(in the rows, 128 means zero)
One turn moves each row of this set onto another row. After a few examples, where does it send each row asked below?
K_912: [117 146 118 159 134  91 143 112 131  84 131 155 115  87 132 113 120 120
 141 125 140 135 113 182 105 120 141 186 111 134 123 147 106 149 125 140]
K_792: [146 144 129 156 112  88 111 121 128 112 122 129 119 103 131 120 162  92
 143 130 146 152  80 166 125 115 129 150  99 145 145 153  99 142 133 127]
K_717: [ 90 109 109 146 136  96 142 132  93 105 116 160 118  98 153 129 106 148
 143 145 136 120 142 148 109 137 152 152 129 125 110 115 120 127 150 126]
K_728: [111 142 132 129 143  92 148 109 141 157 111 142 126 137 178 131 140 106
 140 130 178 153 118 146 147 118 166 161 118 128 110 162 121 137 103 162]
K_505: [104 113 128 109 162 108 142 122 167 139 119 108 116 105 175 132 125 137
 131 150 170 138 123 148 149 121 184 144 118 130 127 142  74 139 137 145]
K_49: [107 127 111 143 129  99 140 123 103  90 104 150 109  88 161 137 101 132
 149 159 141 125 128 161 103 146 157 159 130 119 112 116 100 136 150 120]
K_991: [132 109 118 147 119 112 115 140  98 118 104 126 113 114 160 146 146 106
 126 150 130 137 101 138 134 135 147 106 115 138 142 121 109 138 155 106]
K_553: [113 100 107 140 112  99 113 136  91 133 105 133 124 116 158 136 136 118
 139 152 148 134 103 135 135 141 139 109 116 138 138 119 108 116 156 106]
K_441: [115 131 112 109 145 110 154 109 153 145 117 148 126 116 167 130 113 133
 131 147 181 144 137 117 142 125 178 156 106 133 117 150  94 150 110 142]
K_669: [113 129 161 124 160 103 137 143 151 151 106 111 119 111 181 128 140 118
 129 147 172 138 110 157 156 124 167 146 114 118 117 145 103 144 135 159]
K_740: [134 134 112 154 114  88 119 118 125 126 143 134 124 117 134 122 158  89
 134 110 150 150  94 157 126  95 136 148 107 137 154 163 110 141 140 128]
K_370: [135 127 120 158 120  96 118 125 123 121 147 143 126 122 131 129 163 101
 127 125 142 156  90 163 142 116 139 146  85 159 153 146 130 143 136 130]
K_269: [142 128 125 169 124 102 124 133 121 116 134 136 121 113 135 122 168  94
 130 121 132 149  86 156 131 110 134 142 107 146 145 152 125 157 125 132]
K_652: [123 144 148 129 146 108 127 140 142 154 111 121 123 119 171 121 146 126
 124 140 172 151 123 142 165 106 184 157 106 119 113 154 101 141 145 158]
K_804: [118 135 165 124 148 104 126 138 151 156 108 120 115 129 169 137 147 136
 130 143 173 152 115 155 155 113 181 145 118 128 112 155 109 130 144 150]
K_122: [124 132 121 121 146 122 137 132 151 151 118 123 109 116 168 133 124 145
 127 159 173 137 124 132 164 119 190 144 109 137 120 145  78 142 136 149]
K_990: [121 118 106 164 138 102 149 118 134  84 127 160 113  94 127 114 114 129
 131 123 143 137 112 172 107 106 122 175 116 148 128 138 112 157 138 142]
K_573: [115 121 113 167 134 105 152 112 120  86 141 167 122  95 132 119 132 125
 130 120 131 135 120 169 113 115 147 176 128 136 120 149 126 159 121 139]
K_28: [116 143 141 119 143  98 145 120 144 151 110 149 140 119 169 120 133 112
 129 131 179 158 136 127 143 112 172 168 103 114 112 162 117 145 118 150]
K_577: [109 126 114 164 142  93 140 126 131 100 144 158 112  96 123 104 125 130
 130 113 137 124 124 168 115 108 130 183 108 144 124 144 126 147 133 148]
K_961: [127 116 124 149 111  99 106 141  85 137 115 137 106 129 167 148 141  98
 146 143 153 142 101 143 134 127 155 116 113 134 128 119 101 130 158 111]
K_771: [110 125 118 108 160 111 138 122 161 137  99 121  98 121 169 142 130 130
 128 148 158 134 136 138 150 115 177 142 121 138 112 149  78 133 146 152]
K_92: [141 127 121 158 118  79 123 117 121 116 122 136 132 111 135 118 149 100
 135 134 138 154  82 170 132 106 118 134 101 162 146 156 110 135 140 135]
K_317: [105 108 113 157 139 105 146 139  98  95 102 154 108  99 153 134 104 145
 143 149 137 133 128 157 105 129 148 148 127 133 113 105 105 140 164 125]
K_943: [136 121 112 165 115  96 128 121 121 117 120 136 131 112 133 119 148  97
 131 122 154 160  80 163 122 107 113 144 104 148 154 145 113 145 136 125]
K_388: [109 130 107 155 137 101 152 111 133  91 153 157 127  96 128 125 128 134
 127 126 134 137 126 169 123 111 146 183 110 140 137 149 136 150 141 145]
K_779: [103 100 104 144 132 116 144 122  97  87 111 158 116  97 159 139 110 132
 126 152 130 126 138 151 117 137 162 139 139 129 117 119 109 143 150 113]
K_828: [114 144 148 127 159 100 137 143 145 161  96 119 112 133 177 136 148 118
 135 137 155 143 118 150 148 123 178 139 112 128 112 152 103 133 136 159]
K_209: [116 126 155 123 149  87 139 119 143 145 117 144 131 119 179 130 139 105
 148 135 189 152 120 136 150 117 161 162 107 122 106 149 116 150 110 161]
K_161: [132 120 115 157 119  96 108 129 126 126 133 132 118 114 128 112 160 101
 124 122 147 141  88 156 141 111 119 139  94 156 150 149 112 136 136 129]
K_709: [ 96 111 113 136 136 113 147 126 108  96 118 162 126  94 151 144 108 150
 134 161 129 127 138 153 122 144 154 142 125 126 112 123 126 135 170 123]
K_87: [114 139 157 117 142  91 140 112 149 152 115 146 130 131 168 134 136 115
 130 127 186 162 126 149 140 113 171 166 110 128 115 155 128 138 115 145]
K_91: [111 109 123 108 150  95 147  97 156 130 130 141 127 113 173 134 122 121
 150 135 185 153 132 128 143 115 176 160 112 135 118 146  85 146 109 147]
K_220: [106 134 105 151 142 101 157 113 142 101 139 160 114  90 124 115 115 128
 125 123 139 116 119 171 103 109 133 171 124 130 127 164 109 154 135 138]
K_653: [113 125 122 103 143  99 149  97 166 139 124 142 117 122 167 148 111 132
 131 141 185 145 134 134 134 118 174 165 117 140 125 148 109 141 115 138]
K_605: [109 123 103 108 142 104 149  90 156 132 115 144 113 124 171 142 120 121
 134 140 178 143 136 137 148 110 169 164 125 140 110 159  96 137 115 158]
K_124: [125 109 118 157 116  99 120 143  88 122  98 132 125 117 162 138 138 113
 147 145 148 156  94 146 118 129 138 116 116 132 141 112 108 127 163 109]
K_430: [134 112 116 143 114  84 120 128  90 123 102 125 128 114 167 143 132 113
 146 160 135 145  98 145 128 126 138 109 117 145 137 123 109 122 163 120]
K_791: [120 110 126 137 116 108 115 140  98 127 107 143 124 120 153 150 145 114
 134 160 139 146 104 144 145 149 149 107 100 144 133 120 117 132 163 108]
K_31: [132 127 119 140 107  99 107 130 100 116  94 124 114 107 160 145 138 106
 152 162 147 143  95 146 127 142 144 121 114 130 136 120  92 126 157 107]
K_396: [119 123 131 108 149 111 139 124 166 143 115 117 100 118 166 151 124 153
 133 156 172 137 126 137 146 117 183 145 122 141 123 146  93 135 141 142]
K_584: [100 120 119 147 137 111 143 137 101 113 106 165  97 103 155 140 100 137
 140 154 140 112 130 161 112 144 154 138 132 126 100 121 102 147 158 125]
K_381: [119 128 115 158 141  82 148 110 126  90 128 159 120  96 132 110 112 126
 129 130 129 136 117 186 111 108 132 170 108 159 124 148 114 146 138 152]
K_547: [110 113 111 148 138  83 146 124  93  97 108 151 119  99 167 136  92 138
 142 155 127 126 134 164 107 130 149 145 125 141 114 112 115 131 159 132]

K_991 turns into K_779
K_943 turns into K_124
K_209 turns into K_669
Where do these go?
K_709 turns into K_388
K_441 turns into K_28
K_771 turns into K_605
K_430 turns into K_547
K_584 turns into K_220
K_161 turns into K_553
K_653 turns into K_87
K_49 turns into K_912

